In the data rows, 500 means zero.
How far apart are the two rows of each pair, measured in a hidden way? 0 means very close, and 20 very far. Two or three weighted sums of its numbers give each row a place; it is the straight-line distance between the places.
[631 558 415 406 820 509 461 586 677 633]
[357 158 481 744 331 212 566 255 519 490] -> 7
[296 484 380 266 492 414 375 587 654 683]
[448 735 584 360 592 577 442 620 480 353] -> 12
[491 639 330 477 557 683 469 653 622 586]
[419 203 507 657 297 338 638   0 541 455] -> 10
[381 288 594 672 313 287 578 416 588 592]
[517 558 358 372 511 458 313 638 628 557] -> 9
[470 464 321 504 481 392 484 651 573 659]
[591 592 404 436 676 678 418 783 540 425] -> 2
[550 555 554 505 766 696 441 631 597 577]
[358 438 462 474 243 348 496 364 621 650] -> 8
[386 121 513 943 288 359 624 203 481 487]
[502 638 620 457 585 731 521 464 301 245] -> 13
[451 269 557 646 233 328 655 259 882 637]
[302 176 413 908 195 477 692 178 464 447] -> 10
[432 134 524 766 204 249 692 221 482 470]
[486 126 525 425 237 319 731 179 511 463] -> 9
[609 634 747 408 674 613 558 635 301 354]
[444 547 635 453 661 724 533 404 231 166] -> 7
[519 631 386 387 595 585 495 699 498 600]
[626 597 659 592 559 613 433 238 231 260] -> 12
[333 180 662 839 357 356 599 266 494 524]
[472 216 586 562 281 441 629 317 600 611] -> 7
[728 623 478 510 563 571 402 621 500 526]
[501 637 315 490 545 639 423 553 504 439] -> 6
[507 532 393 413 445 323 420 576 653 658]
[397 593 861 611 604 662 454 546 187 251] -> 12
[557 650 447 602 684 708 506 554 381 343]
[802 667 442 390 697 567 502 600 468 338] -> 10
[618 609 495 329 547 402 515 712 526 694]
[600 719 748 356 620 661 450 530 471 383] -> 8
[554 600 426 395 557 599 395 584 615 532]
[404 615 768 545 527 747 458 348 280 326] -> 8
[427 262 466 407 409 395 599 333 572 529]
[522 658 594 505 594 659 396 550 303 249] -> 6
[438 406 408 418 427 339 437 386 623 667]
[602 629 426 413 568 531 307 645 616 545] -> 2
[333 545 478 398 470 589 329 521 496 546]
[613 673 621 469 519 809 593 468 223 230] -> 16
[400 336 578 656 353 374 553 241 531 552]
[579 538 651 509 517 742 312 487 310 248] -> 5
[636 682 597 610 620 658 430 486 372 374]
[502 403 316 543 354 353 520 501 628 678] -> 6
[596 488 455 999 448 403 402 578 642 710]
[206 583 425 444 593 462 375 539 574 526] -> 13
[618 581 380 405 548 521 343 614 580 620]
[439 504 365 383 425 419 414 609 639 691] -> 3
[651 376 356 550 333 292 544 527 575 674]
[671 628 733 549 646 812 545 488 238 268] -> 6
[389 482 517 334 516 385 400 500 683 645]
[391 527 380 423 473 345 350 623 704 699] -> 4
[629 714 650 478 659 687 448 498 339 358]
[497 527 328 449 441 513 468 650 593 620] -> 9
[420 392 473 523 348 323 478 525 669 723]
[426 253 440 609 256 310 625 248 583 501] -> 8
[634 640 401 435 471 598 370 737 644 649]
[596 527 667 591 698 521 423 780 473 400] -> 2
[743 434 292 407 338 300 554 594 627 664]
[395 308 480 769 363 397 557 519 582 630] -> 15
[415 267 376 447 439 355 456 432 643 687]
[376  67 407 744 587 328 635 333 479 522] -> 4
[291 538 587 656 401 311 675 384 576 589]
[430 326 367 737 303 346 611 412 617 551] -> 5
[371 369 314 355 414 334 509 418 670 671]
[618 218 531 790 291 393 674 244 622 510] -> 8
[496 266 739 647 322 413 656 263 517 502]
[624 566 487 359 580 523 436 642 630 609] -> 6
[674 536 369 518 604 636 353 537 563 520]
[574 434 469 625 330 421 451 489 674 607] -> 5
[427 420 479 511 436 284 600 433 623 739]
[382 376 540 513 302 316 546 505 721 626] -> 3
[506 572 566 311 616 713 535 496 350 288]
[615 651 414 517 662 622 486 566 344 414] -> 3
[416 484 291 299 546 381 517 589 678 658]
[249 294 458 522 459 303 493 291 570 650] -> 4
[603 697 535 527 664 510 427 618 456 375]
[365 556 171 611 329 347 647 429 594 662] -> 5
[242 205 625 660 331 227 587 372 524 498]
[436 631 652 383 415 753 543 400 204 252] -> 14
[603 621 447 333 637 553 494 704 547 624]
[578 386 471 507 357 342 515 416 643 678] -> 4
[541 530 404 321 454 429 456 411 642 662]
[632 601 681 389 530 706 527 358  51 240] -> 16
[605 635 727 509 598 693 475 592 274 405]
[421 633 706 499 595 775 419 381 260 281] -> 8
[489 547 360 418 462 281 429 678 666 633]
[636 620 567 346 556 554 498 424 562 596] -> 8
[429 507  72 307 392 406 455 597 645 661]
[705 689 705 611 849 649 429 633 324 382] -> 7
[371 175 483 663 318 299 687 302 579 529]
[422 329 407 627 296 258 575 385 538 632] -> 2
[478 628 648 401 626 721 507 583 252 266]
[690 625   0 482 691 409 409 566 501 497] -> 17
[690 508 391 437 635 610 393 737 530 506]
[356 293 499 637 353 333 481 327 556 529] -> 8
[487 605 599 270 521 680 286 433 133 302]
[770 558 500 469 577 585 463 715 563 547] -> 7
[737 687 448 461 682 722 613 474 406 364]
[557 631 369 452 562 571 516 597 530 467] -> 7
[498 591 824 451 497 651 552 478 212 258]
[341 244 505 812 237 332 670 119 422 488] -> 11
[322 406 531 564 317 377 614 424 608 584]
[481 579 647 492 575 683 388 439 254 275] -> 6
[588 722 655 609 639 593 532 503 285 333]
[656 635 663 563 618 669 467 539 241 293] -> 6
[370 540 391 392 394 472 410 642 588 624]
[637 560 467 520 548 484 400 640 609 602] -> 3
[603 557 508 529 555 536 423 770 537 569]
[521 388 591 453 548 353 579 333 647 702] -> 10
[614 598 833 520 512 685 488 489 283 254]
[412 313 330 475 446 414 410 500 622 622] -> 16
[429 290 382 499 311 752 695 308 567 568]
[626 616 646 318 866 691 505 435 330 217] -> 19
[587 618 738 382 542 782 302 370 253 342]
[393 440 391 264 354 299 440 363 708 628] -> 14
[539 569 367 597 449 472 421 683 629 659]
[479 440 372 611 361 379 585 404 618 608] -> 6
[449 571 354 537 492 692 350 296 234 282]
[333 401 322 526 412 361 562 380 622 674] -> 6
[409 626 704 451 510 637 435 417 171 239]
[646 551 518 466 558 504 455 588 573 578] -> 6
[392 374 439 620 434 499 596 451 593 621]
[589 554 392 392 665 469 484 697 595 641] -> 6
[516 576 347 405 609 388 282 640 602 609]
[362 497 399 395 429 430 472 566 662 648] -> 6
[549 384 297 368 406 147 417 376 667 684]
[532 658 593 521 456 669 455 456 263 226] -> 13
[514 616 684 560 652 690 402 457 204 245]
[513 480 397 464 439 357 451 509 651 696] -> 6
[710 557 414 358 525 507 335 669 584 590]
[520 603 429 471 521 307 479 685 632 616] -> 8
[534 591 527 483 631 468 374 651 611 593]
[569 709 588 489 542 653 356 500 364 342] -> 8
[562 493 427 502 481 429 423 616 713 706]
[419 613 617 457 713 649 440 433 242 293] -> 7
[466 471 406  25 631 374 442 599 691 635]
[415 265 465 583 399 315 557 334 559 572] -> 11
[462 666 740 571 579 781 519 406 248 220]
[484 615 620 371 524 617 467 323 218 289] -> 7
[348 338 452 458 430 362 560 404 744 626]
[425 234 148 571 414 347 555 333 740 641] -> 3
[617 622 606 534 470 691 569 455 258 273]
[417 335 495 526 325 410 627 520 591 684] -> 12
[419 313 512 619 394 318 550 489 581 631]
[442 155 507 756 333 354 688 267 501 475] -> 3
[334 596 441 496 523 433 457 577 643 606]
[462 475 235 445 498 314 166 471 579 662] -> 9
[538 678 587 470 745 624 409 589 515 439]
[712 635 394 430 770 634 306 596 466 469] -> 5
[489 388 371 465 304 363 512 487 657 665]
[574 616 635 565 587 793 628 493 223 227] -> 10
[443 112 675 740 416 318 589 227 505 503]
[542 590 273 378 581 519 463 658 550 585] -> 5
[486 209 534 652 255 273 582 205 537 579]
[592 524 455 444 609 576 571 710 536 580] -> 6
[405 260 378 683 301 314 604 324 592 570]
[248 302 700 643 307 365 572 340 667 548] -> 3
[727 658 702 495 580 666 437 604 393 294]
[625 639 605 430 647 695 464 513 364 247] -> 4
[505 791 748 452 570 634 411 393 252 248]
[495 594 348 426 472 557 416 662 623 629] -> 14
[625 612 634 474 598 681 447 448 248 228]
[446 231 623 771 277 397 940 300 564 483] -> 11
[563 623 539 475 684 711 544 558 349 337]
[524 639 294 178 611 383 378 610 608 604] -> 12
[552 610 694 473 685 679 406 580 299 254]
[535 579 335 428 614 559 326 656 631 583] -> 9
[359 445 553 545 434 436 659 538 618 671]
[376 343 439 557 128 311 599 406 638 671] -> 3
